In the data rows, the value 500 means zero.
Some points, one per row:
tensor([634, 598, 406, 381, 637, 560, 339, 532, 471, 822, 466, 469, 452, 469, 399, 576, 584, 430,
        407, 744, 601, 406, 711, 452, 554, 528, 458, 437, 474, 410, 458, 444])
tensor([458, 493, 694, 605, 327, 583, 458, 471, 304, 478, 384, 578, 508, 430, 522, 569, 519, 527,
        541, 576, 489, 588, 560, 401, 507, 460, 490, 601, 518, 504, 658, 445])
tensor([481, 244, 404, 231, 718, 340, 667, 706, 674, 794, 762, 607, 558, 558, 508, 572, 679, 389,
        499, 664, 442, 614, 481, 630, 292, 516, 569, 487, 593, 717, 526, 490])
tensor([471, 478, 551, 522, 445, 512, 491, 501, 466, 560, 495, 552, 541, 496, 558, 527, 513, 507,
        515, 506, 504, 513, 512, 456, 499, 484, 576, 493, 523, 558, 529, 495])
tensor([391, 480, 562, 551, 564, 376, 611, 487, 443, 354, 416, 544, 446, 594, 489, 486, 442, 448,
        570, 446, 462, 477, 448, 534, 445, 614, 411, 621, 569, 567, 536, 425])
tensor([519, 438, 378, 470, 509, 447, 600, 496, 577, 407, 447, 536, 454, 608, 525, 470, 524, 525,
        495, 515, 489, 446, 457, 512, 462, 412, 437, 538, 549, 482, 423, 440])
tensor([461, 456, 408, 389, 410, 561, 514, 552, 496, 445, 390, 517, 486, 533, 508, 535, 552, 478,
        477, 428, 514, 449, 543, 528, 571, 467, 568, 486, 506, 454, 461, 505])
tensor([529, 564, 542, 560, 544, 448, 446, 394, 356, 469, 466, 520, 592, 420, 444, 492, 430, 484,
        508, 467, 528, 489, 445, 526, 548, 470, 370, 495, 487, 494, 578, 448])
tensor([505, 313, 275, 373, 627, 245, 612, 530, 504, 443, 478, 476, 501, 561, 632, 479, 519, 491,
        497, 465, 444, 516, 507, 491, 387, 441, 522, 541, 694, 521, 489, 287])
tensor([366, 531, 757, 554, 371, 730, 378, 644, 261, 464, 600, 561, 643, 500, 481, 537, 562, 564,
        423, 500, 593, 687, 150, 640, 565, 495, 596, 491, 415, 561, 679, 671])
tensor([531, 525, 510, 524, 486, 475, 505, 460, 465, 500, 446, 550, 565, 453, 475, 501, 488, 528,
        525, 478, 541, 468, 506, 494, 527, 443, 444, 492, 505, 487, 517, 431])
tensor([666, 592, 457, 389, 561, 509, 474, 679, 641, 615, 670, 420, 633, 607, 550, 528, 500, 496,
        511, 487, 661, 502, 312, 559, 443, 487, 546, 449, 535, 483, 383, 546])
tensor([474, 471, 465, 569, 495, 451, 478, 422, 441, 426, 421, 534, 468, 482, 522, 464, 459, 496,
        502, 458, 448, 435, 545, 471, 521, 460, 447, 541, 523, 507, 506, 452])
tensor([541, 484, 497, 509, 538, 412, 583, 497, 627, 540, 499, 416, 454, 458, 527, 466, 527, 527,
        527, 585, 417, 494, 652, 411, 368, 535, 499, 555, 609, 426, 420, 454])
tensor([514, 518, 427, 471, 599, 448, 576, 452, 563, 507, 672, 442, 544, 541, 609, 484, 461, 428,
        569, 459, 455, 498, 424, 528, 486, 438, 459, 478, 524, 606, 485, 489])
tensor([475, 629, 597, 640, 360, 682, 317, 486, 428, 560, 409, 466, 536, 424, 502, 468, 517, 578,
        390, 579, 489, 411, 648, 394, 543, 474, 508, 467, 512, 382, 423, 582])
tensor([513, 514, 507, 518, 514, 478, 464, 451, 426, 474, 474, 505, 536, 457, 496, 487, 470, 499,
        488, 462, 510, 499, 470, 506, 538, 476, 451, 499, 491, 501, 537, 473])
tensor([576, 565, 412, 527, 624, 481, 471, 503, 600, 521, 535, 452, 537, 526, 484, 414, 485, 557,
        370, 496, 513, 420, 475, 525, 448, 461, 415, 464, 537, 398, 382, 572])
tensor([481, 563, 192, 528, 679, 657, 382, 386, 598, 551, 796, 220, 462, 515, 800, 351, 562, 388,
        409, 545, 253, 427, 688, 517, 574, 278, 453, 511, 690, 494, 320, 682])
tensor([297, 723, 999, 803, 280, 627, 350, 354, 140, 531, 237, 869, 809, 255, 140, 503, 461, 653,
        622, 507, 716, 546, 364, 646, 596, 689, 338, 405, 186, 592, 830, 515])
tensor([516, 398, 368, 424, 569, 333, 579, 493, 489, 442, 483, 492, 490, 531, 570, 496, 500, 479,
        513, 440, 478, 508, 501, 477, 454, 448, 500, 551, 617, 510, 527, 367])
tensor([503, 466, 485, 475, 506, 518, 519, 560, 553, 534, 508, 555, 456, 517, 443, 508, 525, 509,
        492, 538, 486, 493, 505, 512, 482, 528, 524, 498, 465, 519, 482, 539])
tensor([473, 529, 555, 563, 463, 534, 472, 473, 431, 440, 434, 490, 501, 466, 490, 483, 514, 513,
        479, 500, 462, 514, 528, 501, 514, 494, 444, 544, 521, 440, 529, 511])
tensor([617, 529, 506, 582, 420, 428, 496, 441, 405, 511, 340, 642, 644, 445, 465, 520, 454, 559,
        519, 414, 634, 415, 460, 450, 540, 367, 414, 469, 470, 473, 586, 306])
tensor([497, 370, 395, 438, 543, 324, 563, 500, 473, 456, 470, 512, 522, 521, 563, 494, 506, 478,
        506, 473, 471, 529, 499, 452, 445, 444, 496, 560, 617, 514, 536, 348])
tensor([638, 514, 532, 515, 354, 364, 496, 390, 394, 470, 272, 697, 730, 399, 372, 542, 472, 647,
        519, 374, 656, 394, 510, 403, 558, 267, 358, 452, 459, 448, 617, 213])
tensor([488, 323, 377, 446, 562, 261, 578, 500, 481, 471, 440, 489, 523, 507, 581, 480, 523, 511,
        493, 424, 446, 476, 564, 443, 434, 437, 498, 569, 655, 503, 525, 297])
tensor([566, 529, 289, 394, 764, 396, 739, 385, 738, 522, 999, 458, 523, 594, 732, 421, 414, 316,
        660, 415, 362, 575, 362, 623, 510, 294, 490, 421, 453, 843, 493, 498])
tensor([552, 608, 615, 582, 398, 632, 490, 439, 500, 517, 464, 478, 488, 407, 404, 524, 507, 521,
        529, 548, 477, 517, 577, 450, 538, 512, 409, 503, 410, 428, 517, 547])
tensor([394, 441, 382, 347, 333, 618, 510, 568, 487, 456, 348, 516, 480, 588, 459, 574, 645, 491,
        473, 369, 559, 518, 489, 620, 643, 439, 621, 456, 482, 443, 458, 534])
tensor([463, 455, 473, 450, 440, 589, 396, 576, 482, 625, 510, 571, 509, 564, 533, 540, 590, 545,
        406, 536, 608, 477, 471, 506, 570, 488, 659, 378, 427, 527, 476, 584])
tensor([404, 457, 523, 513, 461, 522, 482, 579, 414, 467, 509, 429, 524, 557, 646, 482, 548, 503,
        481, 478, 432, 565, 485, 464, 432, 502, 599, 608, 681, 478, 500, 527])
tensor([515, 384, 383, 437, 540, 341, 567, 504, 506, 452, 481, 518, 530, 521, 578, 487, 506, 509,
        486, 462, 465, 497, 501, 461, 441, 429, 512, 532, 621, 512, 511, 381])
tensor([474, 485, 415, 437, 364, 578, 478, 568, 497, 448, 406, 505, 455, 530, 474, 539, 568, 524,
        486, 436, 554, 475, 531, 552, 586, 481, 540, 484, 477, 428, 471, 545])
tensor([618, 588, 481, 405, 569, 552, 483, 673, 630, 642, 645, 496, 615, 619, 501, 569, 483, 503,
        519, 501, 686, 478, 263, 558, 469, 535, 540, 471, 508, 480, 400, 548])
tensor([544, 390, 273, 408, 557, 372, 708, 513, 604, 346, 397, 554, 428, 695, 538, 488, 510, 482,
        512, 498, 470, 443, 451, 515, 448, 410, 460, 569, 525, 555, 371, 407])
tensor([508, 475, 486, 493, 499, 513, 512, 487, 540, 508, 522, 522, 438, 493, 474, 512, 492, 512,
        502, 528, 488, 500, 515, 490, 510, 516, 508, 467, 435, 517, 488, 524])
tensor([696, 436, 311, 174, 344, 452, 480, 721, 563, 571, 200, 367, 225, 671, 365, 806, 619, 443,
        667, 533, 757, 516, 655, 293, 542, 783, 796, 521, 429, 337, 349, 267])
tensor([333, 500, 784, 687, 334, 658, 492, 373, 436, 498, 521, 619, 477, 373, 556, 447, 570, 550,
        567, 638, 407, 576, 601, 457, 509, 474, 593, 427, 332, 641, 575, 620])
tensor([515, 509, 574, 467, 516, 394, 562, 523, 582, 534, 515, 457, 537, 528, 537, 509, 520, 531,
        562, 575, 575, 510, 502, 471, 359, 598, 579, 425, 509, 504, 436, 426])
tensor([468, 541, 625, 457, 631, 489, 449, 554, 377, 600, 641, 480, 606, 514, 491, 534, 492, 377,
        533, 527, 633, 611, 252, 679, 526, 643, 527, 463, 444, 590, 616, 491])
tensor([519, 522, 502, 457, 637, 424, 524, 495, 531, 661, 593, 538, 591, 494, 489, 529, 526, 440,
        534, 564, 540, 487, 493, 539, 454, 525, 465, 444, 535, 587, 516, 449])
tensor([439, 436, 455, 528, 530, 411, 579, 510, 511, 381, 501, 484, 460, 540, 559, 433, 464, 525,
        459, 411, 390, 486, 474, 505, 443, 484, 484, 601, 612, 504, 507, 503])
Then 40 other points, each followed by its number:
tensor([382, 385, 445, 533, 707, 309, 576, 392, 582, 372, 509, 473, 222, 549, 587, 459, 461, 385,
        555, 579, 289, 463, 649, 479, 435, 590, 483, 599, 533, 652, 402, 485]) 0
tensor([483, 428, 477, 421, 536, 486, 563, 596, 599, 577, 512, 568, 375, 541, 402, 568, 547, 509,
        487, 557, 492, 475, 504, 535, 466, 589, 532, 506, 448, 532, 472, 535]) 1
tensor([565, 614, 679, 556, 545, 659, 375, 489, 580, 707, 634, 536, 437, 491, 424, 543, 468, 457,
        543, 779, 614, 491, 483, 510, 494, 626, 535, 336, 214, 615, 478, 626]) 2
tensor([509, 426, 467, 401, 600, 460, 574, 579, 574, 644, 616, 538, 518, 520, 494, 514, 570, 477,
        488, 577, 483, 551, 512, 544, 421, 505, 531, 500, 556, 572, 515, 485]) 3
tensor([538, 506, 471, 507, 536, 429, 562, 449, 619, 511, 500, 376, 456, 464, 532, 450, 533, 523,
        508, 569, 377, 491, 699, 384, 393, 495, 484, 562, 640, 380, 420, 446]) 4
tensor([473, 555, 456, 477, 508, 548, 595, 496, 632, 494, 473, 491, 565, 516, 474, 485, 536, 464,
        553, 428, 428, 457, 570, 576, 517, 459, 441, 511, 561, 458, 414, 526]) 5
tensor([525, 539, 540, 599, 510, 430, 391, 363, 284, 462, 420, 549, 625, 394, 413, 495, 393, 503,
        478, 403, 545, 503, 434, 491, 610, 424, 363, 505, 448, 528, 630, 391]) 6
tensor([546, 533, 507, 511, 543, 463, 482, 465, 524, 508, 477, 455, 478, 502, 489, 487, 485, 517,
        497, 555, 513, 471, 548, 471, 447, 521, 468, 473, 495, 466, 444, 455]) 7
tensor([565, 475, 482, 512, 566, 411, 578, 487, 614, 499, 479, 378, 477, 456, 546, 439, 546, 550,
        486, 596, 383, 511, 711, 404, 369, 504, 463, 578, 629, 357, 404, 428]) 8
tensor([464, 467, 463, 513, 412, 495, 413, 495, 399, 391, 411, 477, 436, 542, 597, 505, 473, 476,
        498, 448, 503, 505, 492, 447, 559, 498, 574, 521, 535, 493, 517, 470]) 9
tensor([455, 482, 409, 396, 426, 561, 529, 556, 504, 453, 390, 506, 502, 556, 490, 556, 560, 510,
        517, 416, 536, 508, 508, 557, 562, 464, 542, 488, 496, 447, 458, 539]) 10
tensor([447, 529, 618, 523, 457, 590, 443, 542, 412, 484, 524, 513, 544, 516, 497, 498, 522, 511,
        467, 508, 551, 578, 365, 556, 513, 515, 525, 500, 458, 506, 561, 581]) 11
tensor([507, 514, 465, 525, 504, 497, 502, 409, 518, 487, 481, 486, 482, 487, 524, 493, 486, 476,
        534, 509, 446, 468, 601, 479, 528, 466, 447, 499, 496, 509, 491, 466]) 12
tensor([540, 506, 480, 502, 540, 419, 583, 488, 622, 498, 473, 372, 446, 468, 537, 457, 555, 535,
        495, 546, 377, 498, 697, 427, 401, 494, 501, 539, 626, 391, 431, 445]) 13
tensor([431, 591, 641, 599, 466, 507, 520, 451, 540, 420, 499, 569, 537, 482, 449, 452, 430, 486,
        557, 393, 507, 469, 429, 585, 501, 590, 503, 443, 421, 539, 500, 585]) 14
tensor([560, 576, 572, 557, 493, 658, 330, 551, 468, 675, 513, 544, 636, 437, 415, 448, 617, 660,
        276, 630, 641, 464, 435, 595, 470, 428, 462, 352, 432, 370, 524, 710]) 15
tensor([477, 512, 626, 558, 388, 555, 455, 462, 354, 452, 437, 477, 498, 471, 518, 525, 509, 505,
        538, 540, 484, 566, 537, 429, 526, 459, 493, 578, 515, 489, 603, 440]) 16
tensor([517, 515, 532, 478, 440, 501, 472, 516, 393, 461, 431, 467, 525, 507, 509, 562, 458, 472,
        563, 462, 533, 543, 477, 451, 530, 507, 513, 577, 537, 490, 551, 423]) 17
tensor([523, 516, 516, 563, 496, 481, 537, 450, 535, 464, 501, 526, 494, 445, 473, 457, 458, 525,
        500, 465, 424, 481, 528, 498, 492, 473, 414, 549, 508, 471, 508, 515]) 18
tensor([482, 531, 606, 507, 527, 423, 537, 563, 534, 565, 467, 506, 560, 538, 479, 516, 518, 510,
        538, 564, 600, 505, 474, 513, 403, 578, 571, 457, 510, 501, 480, 443]) 19
tensor([503, 541, 449, 553, 521, 471, 500, 384, 541, 487, 486, 468, 469, 463, 517, 486, 472, 452,
        567, 505, 402, 441, 644, 442, 539, 460, 432, 511, 513, 506, 463, 461]) 20
tensor([437, 601, 449, 433, 480, 583, 630, 492, 643, 513, 439, 441, 668, 532, 458, 470, 546, 428,
        588, 395, 420, 475, 638, 653, 546, 465, 419, 522, 594, 427, 387, 544]) 21
tensor([724, 531, 282, 488, 110, 809, 285, 590, 460, 388, 324, 404, 558, 377, 516, 456, 529, 838,
         96, 366, 526, 456, 469, 310, 663, 139, 489, 509, 547,  60, 429, 654]) 22
tensor([514, 387, 484, 498, 496, 589, 468, 504, 576, 559, 565, 621, 297, 468, 409, 531, 488, 528,
        474, 574, 485, 499, 510, 486, 544, 529, 579, 431, 272, 602, 508, 610]) 23
tensor([478, 465, 402, 396, 427, 576, 491, 562, 512, 473, 417, 503, 529, 543, 467, 548, 561, 487,
        493, 438, 540, 503, 498, 574, 602, 470, 545, 454, 503, 439, 453, 513]) 24
tensor([450, 401, 431, 451, 536, 554, 485, 596, 483, 533, 556, 498, 461, 557, 563, 520, 573, 487,
        413, 532, 479, 553, 475, 517, 505, 487, 587, 543, 569, 521, 507, 560]) 25
tensor([517, 514, 559, 443, 492, 470, 538, 560, 606, 497, 490, 464, 487, 564, 515, 519, 511, 530,
        548, 537, 612, 541, 461, 490, 390, 619, 629, 434, 465, 485, 445, 459]) 26
tensor([391, 564, 590, 586, 604, 503, 434, 441, 424, 371, 566, 451, 540, 474, 457, 400, 501, 572,
        358, 491, 552, 474, 373, 641, 489, 544, 386, 462, 482, 478, 492, 633]) 27
tensor([521, 485, 423, 444, 504, 451, 547, 483, 582, 467, 505, 476, 501, 506, 493, 467, 506, 543,
        465, 471, 511, 476, 496, 526, 467, 466, 512, 427, 469, 458, 429, 520]) 28
tensor([455, 481, 386, 407, 405, 601, 505, 546, 481, 482, 382, 517, 516, 566, 512, 540, 593, 481,
        485, 414, 531, 463, 547, 547, 620, 457, 567, 449, 507, 445, 443, 535]) 29
tensor([493, 338, 332, 441, 572, 319, 598, 493, 505, 427, 481, 483, 480, 542, 549, 460, 517, 495,
        461, 453, 461, 513, 496, 480, 447, 399, 492, 559, 625, 502, 511, 379]) 30
tensor([521, 419, 435, 486, 502, 583, 545, 528, 645, 480, 636, 586, 225, 510, 382, 499, 470, 501,
        479, 575, 443, 560, 489, 472, 524, 544, 542, 438, 225, 629, 467, 612]) 31
tensor([582, 629, 527, 590, 603, 539, 364, 456, 464, 546, 541, 385, 428, 514, 456, 520, 405, 408,
        506, 558, 526, 445, 495, 474, 536, 587, 420, 504, 460, 470, 457, 498]) 32
tensor([367, 630, 369, 375, 516, 578, 832, 552, 800, 465, 345, 455, 733, 541, 421, 499, 604, 348,
        694, 307, 378, 325, 751, 758, 519, 437, 330, 578, 787, 374, 290, 543]) 33
tensor([480, 441, 554, 436, 484, 578, 617, 584, 611, 668, 533, 757, 402, 522, 355, 617, 530, 389,
        655, 535, 553, 476, 476, 603, 559, 646, 501, 420, 297, 692, 535, 529]) 34
tensor([528, 261, 191, 340, 558, 214, 616, 515, 476, 424, 442, 485, 493, 546, 626, 488, 513, 486,
        523, 417, 477, 505, 543, 383, 428, 327, 568, 591, 719, 498, 488, 234]) 35
tensor([466, 376, 288, 711, 591, 319, 461, 196, 335, 236, 314, 568, 408, 478, 638, 365, 307, 466,
        460, 384, 305, 249, 618, 441, 641, 331, 263, 658, 601, 574, 529, 372]) 36
tensor([404, 550, 603, 464, 599, 525, 419, 528, 327, 522, 623, 449, 583, 488, 504, 524, 490, 380,
        514, 491, 585, 619, 282, 653, 523, 611, 550, 460, 473, 595, 616, 549]) 37
tensor([466, 500, 606, 646, 381, 653, 396, 534, 484, 631, 490, 589, 503, 388, 541, 458, 520, 577,
        446, 560, 439, 459, 634, 396, 534, 484, 623, 437, 481, 479, 527, 642]) 38
tensor([412, 501, 837, 518, 308, 611, 585, 510, 420, 598, 420, 615, 686, 425, 406, 589, 583, 596,
        670, 598, 560, 687, 556, 502, 447, 514, 517, 533, 514, 538, 714, 347]) 39
Which two of these numbered points are nearest to each point below by angle, seen from the average point of the first points? Their numbers follow each, nearest first.
tensor([495, 446, 478, 503, 460, 565, 435, 555, 469, 534, 511, 477, 390, 541, 577, 538, 510, 488,
        464, 562, 474, 531, 522, 422, 532, 472, 614, 535, 502, 544, 505, 536]) > 25 38
tensor([785, 558, 142, 387, 802,   0, 938, 461, 999, 447, 423,   0, 211, 386, 618, 213, 778, 704,
        405, 828,   0, 490, 999, 142,   0, 639, 472, 854, 999,   0,  16, 311]) > 8 13
tensor([505, 407, 499, 468, 512, 439, 511, 534, 490, 546, 568, 609, 505, 499, 516, 495, 506, 524,
        477, 525, 538, 553, 397, 488, 467, 481, 561, 452, 441, 579, 570, 496]) > 23 31
tensor([662, 791, 533, 588, 718, 550, 282, 452, 424, 596, 587, 325, 423, 532, 397, 538, 370, 375,
        505, 617, 651, 392, 421, 533, 554, 644, 313, 444, 328, 448, 476, 543]) > 32 2
tensor([495, 559, 341, 527, 635, 580, 467, 426, 608, 541, 673, 363, 499, 529, 675, 410, 525, 410,
        448, 568, 340, 444, 607, 524, 553, 384, 483, 495, 627, 525, 386, 589]) > 20 12
tensor([483, 514, 639, 632, 364, 681, 396, 519, 520, 592, 514, 586, 443, 381, 500, 478, 471, 604,
        450, 585, 438, 459, 649, 363, 544, 524, 637, 479, 444, 486, 566, 661]) > 38 23
tensor([493, 527, 428, 527, 527, 489, 517, 392, 521, 490, 484, 464, 455, 476, 531, 480, 485, 452,
        537, 507, 434, 446, 637, 463, 539, 460, 452, 515, 515, 520, 473, 463]) > 20 12
tensor([443, 517, 558, 473, 648, 371, 440, 424, 394, 630, 450, 577, 647, 466, 503, 513, 546, 441,
        541, 572, 596, 433, 574, 544, 484, 554, 508, 372, 504, 581, 498, 376]) > 19 6
tensor([352, 305, 341, 598, 631, 120, 724, 612, 474, 109, 523, 449, 474, 698, 713, 286, 335, 589,
        400, 263, 220, 575, 307, 499, 288, 553, 452, 875, 845, 497, 522, 461]) > 30 35
tensor([272, 147, 261, 597, 772,  40, 847, 545, 580,   0, 569, 464, 261, 728, 723, 223, 304, 478,
        373, 236,  51, 450, 266, 545, 310, 510, 448, 887, 895, 595, 453, 491]) > 30 0
tensor([458, 515, 748, 530, 332, 560, 578, 511, 406, 571, 441, 613, 645, 443, 441, 580, 574, 563,
        619, 571, 551, 619, 516, 482, 472, 518, 520, 495, 464, 556, 659, 419]) > 39 16
tensor([516, 557, 565, 540, 515, 554, 448, 472, 495, 545, 533, 503, 484, 492, 487, 512, 496, 488,
        505, 564, 537, 487, 492, 485, 515, 529, 485, 446, 429, 532, 493, 521]) > 2 32
tensor([584, 498, 629, 479, 434, 483, 477, 517, 476, 593, 455, 525, 469, 477, 388, 601, 543, 534,
        554, 650, 677, 564, 458, 423, 435, 580, 537, 477, 422, 501, 558, 386]) > 19 39
tensor([449, 555, 558, 643, 534, 587, 479, 260, 515, 403, 561, 469, 347, 405, 449, 377, 508, 474,
        484, 634, 306, 494, 619, 504, 552, 458, 360, 429, 311, 558, 478, 647]) > 12 20
tensor([487, 504, 572, 533, 419, 551, 459, 493, 387, 451, 430, 483, 482, 488, 515, 540, 515, 504,
        524, 530, 501, 551, 523, 427, 530, 477, 531, 574, 495, 469, 563, 444]) > 16 17
tensor([410, 432, 620, 583, 626, 427, 478, 402, 552, 792, 689, 830, 591, 404, 532, 482, 529, 452,
        604, 605, 511, 396, 545, 559, 492, 519, 579, 300, 351, 876, 561, 524]) > 34 2
tensor([524, 315, 452, 287, 690, 414, 647, 645, 649, 754, 697, 529, 466, 538, 495, 552, 634, 461,
        496, 673, 474, 586, 561, 550, 336, 533, 543, 502, 618, 618, 507, 487]) > 3 1
tensor([592, 539, 494, 517, 456, 444, 460, 453, 409, 530, 375, 618, 619, 449, 455, 524, 481, 552,
        515, 480, 575, 420, 489, 434, 531, 384, 409, 472, 497, 480, 562, 353]) > 6 36
tensor([536, 468, 447, 485, 491, 535, 533, 505, 615, 488, 552, 530, 305, 499, 441, 495, 455, 501,
        482, 544, 463, 502, 520, 486, 513, 516, 519, 454, 357, 550, 464, 594]) > 31 23
tensor([560, 563, 575, 498, 442, 520, 422, 549, 306, 483, 395, 419, 546, 536, 534, 622, 425, 408,
        597, 427, 579, 556, 420, 396, 569, 538, 533, 639, 565, 462, 614, 334]) > 17 16
tensor([504, 417, 484, 459, 547, 508, 536, 615, 607, 617, 534, 603, 402, 516, 433, 544, 545, 494,
        479, 564, 535, 482, 485, 526, 471, 573, 552, 480, 434, 545, 465, 542]) > 1 34
tensor([617, 518, 447, 467, 528, 421, 637, 479, 742, 495, 476, 318, 389, 437, 508, 418, 590, 572,
        504, 610, 366, 503, 803, 381, 314, 516, 470, 556, 640, 330, 347, 445]) > 13 4
tensor([429, 547, 616, 471, 600, 514, 443, 536, 422, 561, 628, 471, 557, 516, 462, 564, 460, 387,
        553, 501, 597, 613, 318, 612, 497, 632, 553, 494, 427, 607, 609, 529]) > 37 11
tensor([478, 450, 456, 590, 529, 437, 494, 398, 551, 495, 609, 524, 515, 465, 639, 382, 469, 549,
        458, 485, 395, 453, 546, 451, 469, 405, 528, 437, 518, 595, 477, 539]) > 20 12
tensor([368, 559, 738, 544, 404, 691, 374, 611, 289, 435, 559, 531, 600, 520, 490, 518, 533, 533,
        401, 510, 638, 656, 179, 596, 535, 544, 554, 498, 411, 553, 665, 625]) > 11 37
tensor([549, 485, 484, 502, 534, 433, 580, 471, 616, 482, 481, 382, 455, 470, 516, 467, 525, 536,
        489, 570, 404, 504, 650, 431, 399, 513, 479, 538, 596, 411, 420, 448]) > 13 8
tensor([440, 473, 431, 492, 378, 645, 413, 531, 514, 495, 348, 582, 431, 578, 492, 539, 567, 530,
        474, 486, 541, 409, 581, 484, 598, 485, 621, 411, 419, 472, 404, 566]) > 29 24
tensor([519, 516, 575, 473, 435, 558, 532, 603, 558, 517, 485, 475, 503, 552, 471, 527, 526, 520,
        530, 509, 565, 548, 457, 498, 453, 559, 573, 490, 506, 461, 461, 527]) > 26 19
tensor([527, 524, 525, 598, 487, 493, 555, 438, 547, 432, 515, 533, 506, 425, 451, 430, 443, 538,
        510, 451, 398, 480, 524, 512, 482, 459, 360, 545, 486, 477, 502, 546]) > 18 12
tensor([526, 459, 496, 490, 491, 540, 509, 509, 570, 511, 539, 534, 387, 508, 454, 507, 480, 524,
        481, 525, 476, 518, 492, 485, 507, 509, 517, 486, 396, 521, 474, 555]) > 31 23
tensor([330, 332, 448, 533, 670, 279, 614, 390, 478, 295, 456, 470, 113, 622, 541, 487, 500, 388,
        575, 554, 276, 513, 667, 465, 436, 654, 457, 594, 504, 633, 488, 424]) > 0 36
tensor([486, 530, 522, 570, 446, 568, 428, 510, 495, 538, 498, 515, 483, 436, 512, 479, 492, 534,
        465, 502, 451, 480, 591, 459, 532, 510, 556, 488, 505, 466, 481, 587]) > 38 22
tensor([460, 420, 494, 431, 520, 507, 570, 557, 582, 631, 496, 570, 387, 547, 400, 567, 541, 485,
        493, 572, 490, 487, 575, 535, 476, 627, 533, 474, 404, 529, 429, 538]) > 1 34
tensor([448, 452, 487, 522, 550, 446, 532, 456, 497, 474, 517, 499, 410, 508, 518, 476, 486, 456,
        525, 532, 421, 500, 550, 505, 477, 541, 492, 513, 503, 560, 500, 490]) > 0 20
tensor([516, 545, 526, 559, 534, 453, 417, 348, 330, 439, 451, 537, 606, 404, 481, 475, 406, 488,
        493, 434, 496, 479, 444, 510, 580, 413, 354, 517, 485, 525, 617, 444]) > 6 36
tensor([490, 481, 443, 426, 437, 553, 490, 531, 501, 492, 433, 519, 509, 514, 488, 519, 561, 517,
        474, 458, 527, 497, 482, 550, 552, 470, 535, 455, 496, 471, 476, 536]) > 24 29
tensor([490, 491, 647, 503, 373, 563, 530, 517, 440, 539, 432, 577, 553, 471, 469, 564, 562, 547,
        549, 552, 538, 580, 498, 451, 467, 503, 516, 504, 488, 509, 583, 437]) > 39 16
tensor([500,  97, 165, 245, 633,   0, 701, 556, 551, 474, 456, 627, 523, 568, 665, 508, 543, 551,
        526, 431, 470, 486, 541, 362, 325, 371, 566, 594, 810, 549, 564, 114]) > 35 30
tensor([330, 603, 919, 567, 319, 820, 302, 669, 120, 474, 596, 574, 696, 505, 472, 563, 578, 596,
        371, 477, 732, 797,   0, 679, 568, 578, 609, 478, 356, 497, 789, 729]) > 11 37
tensor([369, 295, 392, 567, 221, 413, 290, 409, 134, 148, 178, 433, 298, 635, 840, 561, 355, 428,
        510, 379, 578, 574, 547,  95, 682, 496, 870, 617, 551, 529, 611, 322]) > 9 17
tensor([559, 637, 656, 618, 576, 626, 423, 404, 553, 613, 655, 552, 442, 481, 429, 502, 481, 503,
        541, 694, 517, 469, 515, 476, 518, 600, 455, 393, 280, 604, 489, 600]) > 2 32
tensor([391, 581, 613, 608, 642, 496, 447, 450, 426, 465, 548, 483, 512, 496, 427, 409, 521, 505,
        409, 554, 506, 500, 412, 651, 434, 567, 369, 473, 491, 467, 517, 594]) > 27 11
tensor([582, 586, 650, 553, 405, 720, 506, 646, 631, 667, 660, 687, 375, 431, 267, 597, 335, 420,
        598, 443, 496, 440, 339, 649, 686, 706, 481, 476, 152, 607, 606, 809]) > 34 23
tensor([442, 382, 433, 462, 275, 473, 750, 431, 495, 225, 433, 559, 467, 526, 576, 453, 548, 579,
        534, 356, 374, 670, 447, 478, 483, 295, 440, 607, 565, 544, 603, 438]) > 30 35
tensor([563, 546, 502, 511, 522, 469, 490, 463, 550, 499, 482, 418, 465, 494, 474, 497, 512, 523,
        507, 548, 548, 470, 555, 447, 450, 526, 478, 454, 493, 441, 411, 455]) > 7 4
tensor([523, 488, 499, 530, 526, 501, 485, 504, 530, 573, 500, 624, 557, 486, 436, 481, 493, 537,
        454, 482, 552, 428, 466, 539, 496, 467, 463, 430, 450, 518, 507, 534]) > 15 2
tensor([453, 485, 781, 462, 288, 593, 621, 591, 387, 587, 443, 596, 653, 452, 487, 612, 620, 541,
        615, 598, 593, 648, 512, 454, 440, 498, 555, 568, 532, 559, 650, 407]) > 39 16
tensor([522, 548, 509, 610, 503, 483, 570, 440, 538, 453, 506, 535, 502, 408, 440, 416, 435, 530,
        506, 443, 389, 471, 540, 481, 502, 479, 387, 546, 481, 491, 533, 524]) > 18 20
tensor([531, 372, 452, 349, 644, 404, 620, 596, 592, 660, 609, 541, 505, 518, 482, 538, 578, 465,
        492, 587, 480, 557, 484, 528, 408, 530, 549, 472, 540, 583, 525, 449]) > 3 1
tensor([446, 451, 485, 507, 544, 446, 516, 461, 487, 450, 498, 482, 387, 524, 525, 489, 498, 444,
        506, 527, 428, 517, 558, 503, 498, 554, 511, 530, 502, 523, 499, 490]) > 0 12
tensor([468, 548, 564, 443, 591, 510, 444, 535, 411, 549, 609, 426, 528, 541, 515, 565, 489, 386,
        510, 498, 571, 581, 357, 631, 506, 590, 549, 488, 491, 553, 594, 531]) > 37 11
tensor([409, 319, 372, 455, 345, 457, 717, 450, 470, 181, 381, 420, 436, 556, 549, 481, 560, 509,
        521, 399, 348, 622, 473, 438, 515, 320, 466, 619, 620, 460, 530, 403]) > 30 35
tensor([467, 516, 607, 608, 329, 676, 423, 532, 516, 633, 501, 538, 495, 403, 530, 483, 503, 558,
        452, 531, 415, 473, 632, 403, 542, 492, 605, 488, 490, 472, 522, 634]) > 38 15
tensor([507, 510, 522, 461, 522, 465, 519, 534, 555, 544, 505, 495, 519, 545, 507, 496, 516, 507,
        523, 525, 584, 508, 478, 476, 438, 554, 565, 447, 515, 508, 439, 471]) > 26 19
